(in the rows, 128 means zero)
Rotation paths and how fast each direction turns (degrees a step):
Each turn is a multiple of 5 degrees from 10 to 175, or 0.
Each row of a path follows its step; steps can be skipped.

step 0: [115 135 127 111 123 125 125 129 118 127 122 139 125 117 131 149 112 133
 129 131 131 139 129 125 133 125 123 134 128 133 118]
step 1: [132 128 134 131 134 123 134 136 121 129 129 132 140 124 140 135 119 134
 122 139 115 129 108 123 139 133 132 134 115 138 121]
step 2: [127 124 132 125 134 118 129 122 130 133 130 141 144 127 134 142 130 112
 134 126 116 139 126 118 141 120 130 134 131 121 138]
step 3: [123 145 129 120 124 138 129 121 129 137 125 130 136 121 121 143 124 123
 140 128 127 136 115 122 122 123 130 142 130 144 126]
step 4: [127 138 128 135 135 130 135 121 125 124 132 135 139 118 116 140 123 130
 127 138 125 117 113 129 135 135 125 136 108 122 136]
step 5: [126 142 123 122 129 123 125 117 126 119 125 150 142 122 123 129 122 129
 131 126 125 144 132 127 146 123 132 121 124 124 128]
step 6: [134 140 128 141 121 131 135 114 123 133 117 130 145 134 135 125 121 122
 129 129 130 141 115 129 128 129 131 132 121 143 119]
step 7: [135 127 130 147 133 126 131 120 127 140 125 145 134 136 117 140 123 117
 133 125 127 122 123 136 132 119 120 131 119 122 138]
step 8: [124 137 122 127 120 143 125 124 126 133 132 149 140 119 119 138 113 130
 128 126 137 129 137 128 127 117 128 123 134 134 123]
step 9: [131 130 126 147 118 132 130 122 123 121 120 135 133 122 137 144 117 132
 123 138 132 123 123 132 134 142 128 127 121 133 114]
Speeds:
[128 130 129 131 129 126 125 125 124 125 127 121 128 127 126 131 126 128
 127 134 130 132 125 128 123 127 126 124 132 133 126] : 130
[132 133 129 129 129 130 135 133 128 128 120 127 127 129 128 127 128 128
 130 132 126 124 130 125 129 132 123 128 130 130 128] : 130
[127 127 128 128 127 125 124 133 132 127 129 129 128 125 132 135 133 128
 127 129 128 123 125 121 128 128 132 129 132 131 127] : 40
[123 127 125 127 128 134 127 126 130 132 127 127 129 122 123 133 131 132
 129 129 126 125 130 131 126 133 125 126 128 127 128] : 80
[129 125 129 126 130 128 129 122 128 131 122 124 130 135 127 132 132 126
 131 122 129 126 129 127 124 125 130 131 128 130 129] : 90
[123 130 126 126 124 130 127 126 128 128 123 126 129 124 132 125 126 122
 131 131 132 129 132 129 130 127 132 132 132 125 124] : 125

step 0: [123 123 126 134 123 122 131 123 131 124 118 127 125 126 132 123 113 145
 110 123 126 135 137 132 134 126 130 122 127 122 126]
step 1: [118 125 119 135 128 115 133 128 124 117 123 127 113 141 116 123 123 130
 128 128 126 128 127 129 133 134 125 124 126 116 118]
step 2: [127 129 122 129 127 125 119 125 130 125 121 125 122 136 116 133 129 116
 149 121 130 131 126 121 125 121 124 126 119 113 127]
step 3: [126 123 144 122 119 128 110 130 128 128 124 116 140 128 129 126 134 120
 139 118 133 131 124 119 125 124 127 133 131 126 124]
step 4: [129 135 143 118 131 129 135 131 125 133 130 114 140 128 132 120 137 133
 131 133 143 116 125 126 124 134 129 129 135 130 123]
step 5: [134 139 136 127 133 135 140 128 134 134 122 126 132 125 127 131 119 142
 124 139 139 122 128 131 117 124 135 129 118 131 135]
step 6: [126 125 135 138 123 132 139 127 135 122 125 128 127 136 124 135 115 137
 109 127 124 137 121 131 126 130 137 134 125 129 137]
step 7: [126 119 117 132 132 126 144 120 126 118 132 118 128 141 123 132 127 120
 118 123 122 136 128 131 137 130 128 122 126 115 130]
step 8: [130 123 119 125 128 122 120 115 126 120 123 121 135 124 119 124 125 121
 134 124 124 134 134 133 135 118 124 114 115 120 121]
step 9: [126 128 136 131 126 117 107 126 128 122 120 121 132 126 120 119 125 130
 140 120 127 124 123 125 135 134 129 120 129 135 118]
Speeds:
[126 130 128 124 123 128 122 128 123 134 130 127 131 133 130 129 125 127
 132 127 131 124 126 131 129 131 126 129 125 131 130] : 55
